Each row is where one point has got to under a steady rotation. How many steps took it there?
The counts run from 0 to 136.
[ -2.4  -4.8 -34.9 -10.9  -6.9   9.6   9.2 -28.9  10.6   9.1 -10.4  35.0
 -18.9   7.9  19.3 -15.6  17.7 -26.7   0.9 -14.0  10.2 -42.9  -7.5 -52.6
  -3.5   6.2   2.7 -22.1  -3.2  -4.8  -4.3  35.5  -9.9  15.1  19.6   8.6
  -9.0 -10.3  -2.7  29.8 -19.3  -9.8 -11.7  -6.2  -7.4  26.1  -9.5   5.7
  -5.8 -19.7  -3.8   4.0 -38.2   7.6 -19.8 -23.4 -17.1  -1.2]
64
[-32.1   1.0  28.1   2.9 -12.7 -30.3 -14.1 -17.7   1.7  18.9  -8.4  20.8
  17.8  -8.2  -5.8 -16.6  -3.6 -23.1  19.9 -16.1  -1.7   0.0   0.2   4.1
  14.3  -1.3 -10.5   5.3  -2.8  25.1  14.9  -0.8  -4.6  -4.5  51.6   0.3
   8.8 -25.1   6.6  -1.8 -10.6  -7.1  24.1  27.3 -42.5  37.9  29.2   3.7
  31.1   7.7  13.2  12.7 -31.9  15.6  36.1   0.5   1.4 -12.3]
3
[  3.8 -15.1  36.0  14.2   7.9   0.6  -5.3   3.7  16.3 -30.2   4.1  -0.3
 -24.1  28.1 -16.6 -22.2 -15.9  -4.0   3.0  29.1  13.4  -8.8  -5.9 -21.7
  27.4  10.7   1.3  31.1  -7.9   0.6   2.3  -3.1  11.2 -11.5  21.3  33.0
  -8.9  -8.2  45.4 -16.4  16.2 -18.6 -12.5  14.3 -25.7 -12.7  29.6  19.1
 -15.4 -25.1  25.4  28.1 -41.7  -6.9  13.8   3.0  -0.5 -10.5]
91
[-10.4 -42.9 -15.8  12.6   8.2 -10.4   9.2  -3.9  16.0  -9.3 -57.8   8.0
   6.8   5.3  16.1   0.7   1.8 -20.0   5.5   4.1 -14.4   3.4 -21.9 -11.4
  -1.1  -1.0  -0.6   0.1  15.9  15.3   7.8   0.1 -15.6 -17.3   4.6  25.5
   9.9 -12.2  33.2 -22.0 -15.1 -46.7   3.6  -0.4 -25.2   3.5 -39.3 -35.7
 -14.8 -11.6  28.9 -23.3  -4.5 -18.4  22.8   3.6  -4.1   0.5]
47
[ 19.8 -13.6 -22.8 -12.1  13.3  15.5   7.5  -9.4  21.5 -14.6 -31.0  14.6
  -6.5  -9.3   4.0   3.1   0.7 -25.5  -6.7 -28.3  17.4 -22.1 -18.5 -34.1
  -9.0  10.0   6.5  20.3 -10.9  24.6   6.2 -17.9  27.3 -12.1  10.1  45.3
   0.1 -48.9   1.3  13.4   6.4 -25.9  23.8   0.2 -27.3  -8.7 -18.1 -29.7
  11.3  -8.2 -11.9  -5.1 -13.3  -6.0 -35.0 -15.8  -5.4  -2.8]
116
[ -7.3  19.7  29.4  -4.6 -12.4  -7.5   7.1  -7.6 -18.8  -7.2  13.0  16.7
 -13.0  -6.2  -2.6 -51.5 -15.4  -1.1 -19.6  21.9  -4.8 -12.6   0.9 -12.3
   7.0  11.6 -22.8  22.7  12.5 -10.2  -6.3  14.2  -6.9   3.2  34.9   2.0
 -39.6  17.3  22.0   2.5   8.8  25.7  -5.9  12.3 -15.8   6.1  56.9   5.1
  21.8  15.1  21.7  13.1 -19.1   1.5  31.3  -7.7  -1.0 -29.8]
82
[  3.5  21.5  30.8  -0.8  -5.9   3.3  -5.3  -7.6 -11.5  -8.4  17.7  10.7
 -16.1   5.7  -0.3 -48.5  -6.7  -2.2 -21.2  13.4  -7.9  -7.0 -14.2 -11.7
  12.3   8.3 -29.5  34.7   1.4  -5.4  -5.2   8.2 -20.8  10.1  32.7  13.9
 -27.3  17.8  26.4  13.2   7.0  17.1   1.3  12.2 -14.8   4.2  49.4  13.9
  12.5  18.4  22.3  27.7 -33.2  11.6  30.8 -14.2 -10.8 -29.5]
83
[ 22.3  25.7  16.1  -3.9   0.7   4.8  -3.2   1.3   1.2  -4.8  17.8   1.8
  -6.6  -7.0   4.9 -25.5  -9.6  -6.1  -5.4 -22.4  19.4  -6.5  -1.1 -24.6
   5.9 -15.6 -11.5  18.8 -22.9   6.0   0.7  11.7  -9.8  39.3  42.2  20.4
 -16.2 -17.7   0.6  20.3 -16.2  -8.9  19.6   3.4 -24.4  10.0  60.6   7.1
   2.2   3.8  16.6  31.5 -40.5  33.5  23.5 -22.8  -8.2 -11.1]
9
[ 37.7  -7.3   6.4   1.4   9.7  -0.1  16.3   5.3   0.0 -34.0  -8.4  -6.7
 -14.9   6.7  -3.8 -29.9 -33.8   2.6   2.7  15.0  19.6  -0.9   6.4  -7.4
  19.1  -3.9  19.0  23.2 -18.6  10.3  -4.3  -4.3  11.1  13.9  18.6  45.9
  -3.6 -10.2  26.2   3.1  10.9 -20.4   1.5  32.7 -42.6  -9.0  44.4   7.2
  -2.6 -13.9  13.9  27.3 -24.2  -9.2  10.3 -15.4   5.3 -25.4]
16
[  5.0  11.3   7.7 -23.9 -12.3  11.2 -15.0   6.7   9.8 -16.0   5.6   8.1
  -8.2 -25.8   6.3  -1.2   8.6 -36.6  -8.8 -23.5  18.3 -10.6  -9.6 -18.0
 -23.6  12.8  -3.6  13.8  -7.9  -2.9 -15.1  -7.6  41.5   2.3  24.6  -0.1
 -34.2 -66.9   7.5 -18.4   7.9  -7.8  25.7 -41.6 -18.4 -10.3  13.2 -32.6
   1.3   0.4   3.5  -7.7   1.8   7.4   3.9  -5.8   7.9  19.5]
110
[ -9.9  16.1  39.0  11.0 -14.1  14.8 -17.1 -11.5   1.3  -4.9  28.5   5.3
 -29.0  13.9   3.9 -34.3   5.8 -29.8 -16.7  -8.5 -10.7 -17.2 -13.0 -34.8
  23.1   6.1 -23.8  25.0 -22.7   1.1  -5.0   6.7 -10.2   6.4  21.2  13.6
 -14.4  -4.5   8.4  21.8   4.3   8.1   2.2  -1.6 -17.8   2.3  28.5  34.0
  -0.3  -1.2  11.4  34.4 -42.1  18.3   5.7 -16.9 -22.1 -15.0]
85
[ 15.2  19.0 -31.3   4.5  -3.0   2.2  -4.1 -12.3  -3.3 -28.7 -35.0   2.4
  -2.9   8.5  29.0 -55.4  17.5   3.3   8.9  -7.0  -3.4   1.9 -16.2  -7.2
 -12.9   6.9   9.8  15.0  -9.0   6.9  -6.1   2.7 -33.5  11.3  27.4  17.6
 -14.5  -2.7   5.6  17.0 -20.6 -12.0   4.6  28.2 -15.4  26.5  17.4 -10.5
  -1.1 -14.9  11.1 -11.4 -29.9  11.0  40.3 -37.3 -13.9 -14.2]
136
[ 30.4   0.8 -13.9  -8.2   5.7  18.3   1.7   9.2   5.1 -50.4 -27.1   1.6
 -18.9  -4.3  15.5 -38.0   2.6  -5.8 -18.7  13.9   2.0  -3.0 -20.6 -11.7
 -29.7  19.7   4.9  33.2   1.5  -3.7 -15.8 -12.7  22.7  -2.1   2.3  18.2
 -47.6 -21.0  32.8 -15.4   9.5 -12.5  -3.1 -18.7  -8.7 -26.9   6.5 -39.4
 -11.2 -11.8  15.9 -15.3   6.9 -17.6  12.4 -16.1   7.1   4.3]
37
[ -7.7 -13.2  37.8  16.9  12.5   4.3  -8.7   0.1  12.1 -27.5  -3.5   0.1
 -26.4  19.7 -17.9 -17.6 -15.1 -18.0   3.3  17.1   3.9  -9.0 -14.2 -17.6
  38.1   9.8   0.2  29.6 -11.5  10.1   5.1 -15.3  16.3 -16.5  16.1  39.4
  -5.0 -12.0  39.6  -5.4  16.8 -14.8  -7.3  22.2 -33.2 -14.8  11.7  18.9
  -1.9 -19.2  17.6  29.6 -40.7 -11.1   2.5  -6.0  -7.1 -15.6]
92
[  1.5   4.0  34.1   0.7  -1.7  19.3 -27.1  -0.6  13.0   3.2   6.2  -7.3
   3.2 -16.0   2.3   3.8   9.8 -27.2 -22.6 -31.1 -10.4   4.5 -27.4 -20.9
  -5.6   0.5 -35.5  38.1 -13.8  21.5   4.1 -16.4  -4.5  -2.8  20.7  29.9
 -10.1 -40.0   8.8   2.9  10.0 -18.9  45.0 -21.6 -21.8 -14.5   4.8 -25.9
   3.8  23.7  21.4   0.0 -13.5  23.5  10.7  -3.1 -16.6   0.1]
107
[ 17.9  11.3   7.3  -9.5  -8.7  -6.5   6.8  -3.1   3.5 -27.1   6.9   7.2
 -22.8  -6.8  -7.3 -34.4 -15.9 -25.2  14.0  -4.3  26.4 -19.5  21.3 -12.6
   8.3  13.3  26.3  -2.4 -23.3   5.2 -20.7   7.0  44.7   7.1  26.8   0.9
 -25.0 -43.4   6.8   3.4   1.6   0.7  -2.0   7.7 -30.9   6.4  46.8   9.7
  13.5 -32.5  -9.5  26.4 -26.1  -1.2   1.0 -18.7  15.1  -1.6]
13
[ 11.9 -23.1  31.5  -4.8   1.2  -7.6  22.5   4.9   3.2  -6.1  11.6   7.9
 -23.7 -14.6  -6.1  15.3 -43.2 -29.8 -22.3  17.8   8.8 -14.4   6.6 -32.9
  28.4  -2.3 -12.4  10.8   2.2  -5.9 -13.4   2.4  31.6 -10.1  -6.2  35.3
 -13.7  -7.8  25.4  -2.7  14.9 -12.5  -5.0 -25.5 -30.1 -38.8  24.2  -2.9
  -1.5   5.2  19.7  31.1  12.3 -21.3 -16.5  13.0   6.8 -22.5]
96
[ -6.1   0.0 -33.0  -4.9  -3.1  21.1  -1.7 -30.0  14.2   3.3 -15.6  25.6
 -11.9  13.6  20.4 -16.1  17.9 -24.5  -0.5 -18.9   3.4 -39.1 -24.0 -52.7
  -1.5   5.9  -9.2  -2.3   1.7  -0.8   9.0  27.3 -33.0  18.7  25.5  19.1
  -8.4  -6.2  -3.0  36.3 -21.1  -7.2  -5.8   3.6 -10.9  31.2  -5.3   6.1
  -3.8 -10.2   4.0  -1.6 -38.7  13.7 -13.9 -23.7 -30.6  -3.8]
63
[ 11.3  27.1   6.6 -21.9 -12.1  -3.3  14.8 -10.2 -17.6   6.6  15.5  14.5
  -5.3 -28.4   6.1 -28.5 -24.7  -8.5  -9.2  -8.4  17.6 -10.5  11.9 -16.4
  -1.9  -4.1 -17.3  25.1  -6.0  -5.3  -2.2   7.2   1.8  15.7  44.9  14.3
 -24.5 -11.4  -1.1  14.4   7.0  15.2  18.6  11.0 -22.0  15.3  63.1  -3.6
  29.7  18.6  11.2  20.1  -4.5  10.7  13.8 -20.1   3.6 -29.1]
7
[  3.2  12.6 -19.2  -6.9 -15.1 -18.7  -8.0 -19.0  -9.6   8.0 -16.8  12.3
   7.6 -20.4  39.6 -24.9  15.8 -44.7   6.3 -34.2 -25.6  -3.5   4.9 -16.6
 -20.3  -3.4   1.2 -20.2 -18.6  10.0 -16.0  15.0 -17.0  19.9  17.4 -14.8
  -4.1 -34.7 -22.3  23.7 -32.7 -16.5  20.9 -15.2 -31.7  27.3  -3.3 -17.9
  12.7  -3.2   4.9  -5.5   1.6  17.7  26.5 -19.7  -1.8   0.1]
131
[-24.4  14.0  26.7  -3.6 -31.2 -29.2   3.3 -19.2 -19.3   6.1   8.0  28.4
 -12.0  -9.8   2.7 -49.5  -4.3 -31.0   0.1  15.0 -13.3 -19.6   2.7  -5.7
   9.7  22.1 -13.0  -6.0   8.0   0.2 -14.6  16.2   9.3 -14.3  32.7 -28.0
 -32.1  -6.8   9.3   1.2  -6.5  27.2 -11.6   3.9 -28.7  18.1  31.2  14.0
  33.9   4.4  10.5  12.7 -11.7  -0.3  28.9   0.0   2.1 -20.2]
80
[  2.4  13.7  31.6  -3.9 -16.3   5.8  -7.0  -4.6   3.8 -12.8  35.6  12.9
 -38.5   4.4  -1.4 -31.1  -9.2 -40.6 -10.3   2.4   3.1 -33.8   2.6 -34.1
  21.6  15.6  -5.1   2.2 -14.2 -12.1 -25.4  18.8  29.6   2.9  22.0  -4.9
 -30.0 -24.1  10.4  10.5   9.1  12.0 -13.4 -23.9 -17.5  -7.8  31.8  27.5
  -0.8 -19.4  -0.1  33.6 -28.7  12.8  -7.3  -5.5  -4.7  -7.7]
87
[ 12.0   9.4  -1.1 -22.9  -1.1  13.5  -7.8  12.2  13.3 -27.5  -1.6   8.2
  -4.4 -19.3   0.1  -8.9   8.4 -22.8  -5.5 -17.3  32.7  -5.1  -6.3 -12.8
 -27.0   7.5  -3.1  21.5  -1.2  -5.3 -11.4  -5.2  37.0   6.9  33.0  13.2
 -36.2 -62.2  18.4 -30.6  13.3 -15.3  25.1 -35.8 -15.0  -9.0  23.4 -38.2
  -3.5  -5.7  11.1 -10.8   0.1   3.1  12.7  -4.9  17.4  19.3]
111
[-24.6  11.8  25.3  -0.8 -17.7 -25.8  -9.4 -27.6  -9.5  16.9  -9.5  24.3
  12.4 -17.1  -0.7 -26.2  -7.0 -26.3   9.5 -16.0   5.1  -6.9   3.7  -0.8
   8.9  12.6  -5.7   0.9  -1.7  28.3   9.6  -9.0   6.1 -15.1  46.5   0.7
  -5.2 -30.9  -2.7   4.2  -5.8   3.2  24.1  31.3 -38.5  37.7  32.1   1.4
  44.6   5.2   0.6  12.0 -27.8   9.8  22.3  -5.8  -4.6 -14.9]
4
[ -7.7   2.1 -34.5  -5.8  -0.2  21.5   1.5 -19.7   8.2  -1.1 -23.0  23.8
  -5.3  11.6  19.5 -26.4  29.4   2.1  -2.7 -10.3   5.1 -28.2 -29.9 -42.3
  -8.6   4.0 -10.4   4.5  10.4  -0.4  14.2  12.9 -41.4  18.5  31.1  36.1
  -7.5  13.5   6.7  22.4 -16.9  -9.8   0.6  12.8  -1.6  35.1  -4.8  -1.2
  -5.3  -6.3  12.7  -5.3 -45.4  10.3   4.0 -22.9 -30.5  -9.0]
62
[ 17.9 -15.8  34.7  19.5  -0.2 -32.5   0.1  11.4  -1.3 -17.5 -17.9 -18.6
  -1.2  -8.8   5.5 -16.1 -28.3 -27.5   4.2   7.6 -24.4  25.3   5.6   9.3
  27.9 -10.8  -2.3  13.1 -21.2  16.2 -15.8  -3.6   2.9  -5.7  -0.6  13.5
   8.5 -17.3  29.6 -14.5  -2.3 -36.4  12.0   4.4 -48.7 -17.0  24.2  -8.4
 -12.5 -10.1  31.6  16.3   2.9  -6.9  50.9   6.6  10.9  -7.5]
24
[-27.5  -3.4 -12.5  -6.8 -12.9  -7.2 -16.8  -7.8   5.9  16.7 -27.5  24.6
  10.8  -5.3  30.7 -13.2  37.4 -33.2   1.0 -23.2 -21.4  -2.2 -23.2 -18.3
 -19.1  -0.3 -24.5  -7.2  14.6   4.9  -0.1  20.4 -35.3   6.5  29.7  -6.1
  -4.6 -18.2   2.7  -3.3 -28.3 -22.8  17.7 -24.8 -11.0  32.1 -21.1 -20.8
  -9.7  -0.9  28.1 -26.6 -20.5  18.3  35.0  -8.4 -12.9  12.0]
55
[  5.1 -39.9 -18.6   4.2  12.1  -9.3   7.4  11.8  15.7 -14.3 -52.5   6.6
   0.2  11.6  12.8   8.3  -3.0 -14.9   5.1   8.2  -4.3   3.2 -12.2  -9.8
  -5.3  -1.7  -2.6   1.0  22.5  -1.6  -1.3   3.4 -12.2  -2.9   6.4  28.1
   4.7 -11.1  38.7 -28.5 -14.9 -52.1  -0.7 -13.2 -20.8  -6.0 -30.2 -35.6
 -31.8 -14.9  35.4 -22.2   0.3 -19.9  22.9   1.4   7.1   4.3]
46
[ 21.2  10.4  -5.0  -6.2  -5.0   8.6  -4.1   5.8   3.5 -43.8 -23.4   5.5
 -19.3  -6.4  15.4 -36.8  11.9 -27.7 -17.2   7.6   1.3  -1.5 -11.4  -2.4
 -30.1  24.1   4.6  19.7 -10.4  -2.8 -26.9  -5.7  37.5  -9.7   1.2  10.0
 -50.0 -40.5  24.9 -15.3   7.2  -9.0  -2.2 -27.6 -14.1 -22.0   1.4 -30.0
  -1.9 -14.8   3.3 -15.7   7.1 -15.8   9.1 -14.4  11.1   8.2]
36
[-10.0 -33.1  54.7  14.4   6.5 -16.5 -10.2   9.3  11.1   1.9   2.6  -4.1
  -0.2   0.5 -14.5  15.3 -23.0 -39.8  -5.9   1.4  -7.2   7.5  -3.7 -14.9
  28.7 -16.3 -22.3  11.9  -9.3  14.0  -2.0  -5.3  11.0 -12.1  11.1  20.0
  12.5 -24.0  32.4 -19.1   6.8 -32.8  11.3 -19.0 -34.5 -19.9   7.2  -2.1
 -12.6  -3.2  38.3  20.7 -13.3  -1.5  26.4  23.7   4.6   0.1]
99
[ 14.5  -7.9  -2.2   2.2  15.7  20.8 -10.6   9.4  27.2 -32.6 -32.4   6.7
   1.1   0.4  -4.0 -11.0  12.0  -0.1   0.5 -23.0  21.4  -2.2 -22.9 -15.6
 -13.0   8.7   4.9  38.1 -14.2  20.9  15.3 -21.9  15.6  -0.1  27.2  44.6
 -14.8 -46.3  23.1 -14.1   6.7 -31.2  30.3  10.9 -24.9  -1.2  -3.8 -29.7
  -1.6 -13.5   8.7  -9.0 -33.0   3.3   1.7 -18.4  -3.9  10.9]
114
